rotation steps, each row followed by its count of steps:
The counts run from 0 to 314.
[ 96 103 153  93 111 154 166 118 142 154 130 134 150  87 123 106 177 107
 158 151 164 167 101 131 125 165 154 111 148] | 283
[146 132 139 122 102 116 119 153  87 113 160 159 159 183 145 118 170 119
 146 172 129 170 153 105 121 140 109  85 156] | 296
[137  95 156 166 108 113  79 100  98 151 156 166  82 128  93 116 137 153
 103 160 132 159 136 134 126  84 129  97 117] | 120
[ 92 150 139  93 155 146 115 149 139 177 171 126 141 183  77 113 108 141
 117 124 144 124 164 103 164 133 137 134 122] | 191
[108 106 128 136 127  84 125 106 135 118 102 141  89  94  79 127 172 137
 113 122 147  86  47 157 138 116 119 154 108] | 103
[127 122 162 170 125 130  99 131 106 143 157 182 119 163  99 109 153 141
 140 160 136 174 157  78 116  87 120 111 151] | 179
[143  89 132 175 100 121  71 107  72 151 145 161  89 111 123 117 137 134
  96 161 145 167 128 146 124  92 153 111 134] | 119
[102 168 108 157 130 155  95 132 123 129  88 109 152 126 107 122 138 129
 159  96 158 108 132 168 186 143 135 170 129] | 208
[ 93 170 115 131 119  97 114 138 127  93 116 111 148 147  83 147 172 154
 147 127 118  80  93 135 156 148  92 149 116] | 204
[ 96 125 158 113  94 154 160  88 129 185 132 122 137 105  72 108 154 147
 137 159 121 178 154 120 119 140 153  85 136] | 232
[137 176 146 142 122 109 125 141 105  97 164 118 177 172 123 153 116 171
 156 155 105 144 172 101 132 132  96  96 153] | 246
[ 89 172 132 105 144 138 118 142 134 141 182 100 166 163 112 109  70 148
 135 107 103 112 142 152 144 143 132 111 155] | 251
[138  99 120 161 125 161  97 111 104 159  77 151 120  77 117 136 145 105
 131 136 186 135  95 145 168 120 160 155 108] | 108
[ 91 154 123 148 124 111 124 109 146 102 122 106 103 110  74 109 177 146
 141 113 123  92  86 166 138 133 106 145 116] | 212
[118  96 158 130 124 107 135  82 123 164  91 147 104  74  75 155 181 140
 116 159 145 135 116 103 121 128 126 108 107] | 114
[126 114 130 143 119  84 140 107 117  87  89 136 122  78 124 157 124 141
 148 109 117 107  56 164 122 127 109 124 112] | 45
[ 91 120 168  92 132 148 124 132 127 195 167 130 145 159  90 134 119 124
 116 167 142 135 136  84 127 132 138 102 136] | 183
[148 144 103  78 169 114 119 133 140 131 120 118 139 123  87 139  70 126
 112  71 112  88 142 138 166 140 128 106 107] | 32
[ 87 161 138  82 147 142  99 151 129 171 185 112 139 175  81 124 103 137
 116 143 144  94 133  99 138 141 135 134 139] | 192
[127 164 110  91 127  76 136 139 135  85 127  96 153 155 113 140 140 146
 144 114 103  82 114 134 154 171  81 111 125] | 313
[ 94 137 145 142 127  99 148 108 162  82 121 139 121 110 103  74 177 136
 173  87 111 123  93 146 124 131 115 140 145] | 271
[114 151 127 178 142 170  95 113 142 139  79 135 139  78 120 149 123 122
 163  93 141 123 109 150 152 103 148 178 120] | 158
[156  86 145  87 110 112 155 108 100 154 102 162 125  97 134 139 180 105
 126 152 157 162 140 103 131 149 132  71 112] | 6
[ 77 159 120 111 139 121  90 128 140 149 159  90 143 151  94 162  67 166
 112 120 103  75  92 148 138 129 128 131 124] | 143
[125 196 115 143 153 140  90 147 126 132 109 113 149 175  97 148 141 137
 149 109 140 104 179  96 179 146 105 158 120] | 198
[152  69 150 104 116  80 163  91 110 121 129 163  95  99 110 122 187 105
 124 132 132 153  97 129 114 124 111  88 118] | 4
[112 125 146 149  80 134 106 120  86 144 163 127 150 144 142 125 142 148
 134 195 132 185 137 134 117 115 128  81 166] | 236
[102 125 139 119  98 159 155  87 131 163  91 110 152  69  94 137 184 127
 140 173 151 164 133 142 129 148 141 115 130] | 224
[170 138 103 123 133  85  84 149  72  91 154 128 140 162 152 172  97 140
 126 112 101 107 132 152 154 131  99  88 137] | 28
[131 120 129 147 104 138  85 111  68 156 164 136 133 154 137 161 110 152
 110 191 129 153 140 124 126 102 128  93 137] | 127
[ 82 158 122 147 114 110 111 114 140 100 135 110 104 127  74  91 154 143
 146 104 142  91  84 182 155 138 117 171 138] | 211
[126 109 147  74 140 127 118 142 113 180 165 147 159 151 130 178  78 111
 107 155 134 117 112  99 124 117 148  91 130] | 75
[ 99 168 141 133 139  97 146 127 159  81 115 117 161 133  93 129 152 149
 187  97 100 102  92 132 134 149  85 141 143] | 263
[108 130 163 117 128 125 172 116 169 121  85 136 153  84 109 114 177 114
 182 115 127 130  94 127 121 161 128 139 135] | 273
[180 156 107 149 145  84 107 119 112  83  85 128 145 107 137 180 115 130
 158  89 100 107 121 142 145 121  93 116 107] | 38
[ 95 172 125 153 142 133  94 122 137 144 131 113 119 106  89 129  77 151
 140  84 126  88  88 170 151 105 139 161 130] | 151
[161  86 129 123 102 124  98 124  78 140 163 180 102 131 142  99 130 106
  97 144 138 166 142 161 145 107 147  76 136] | 10
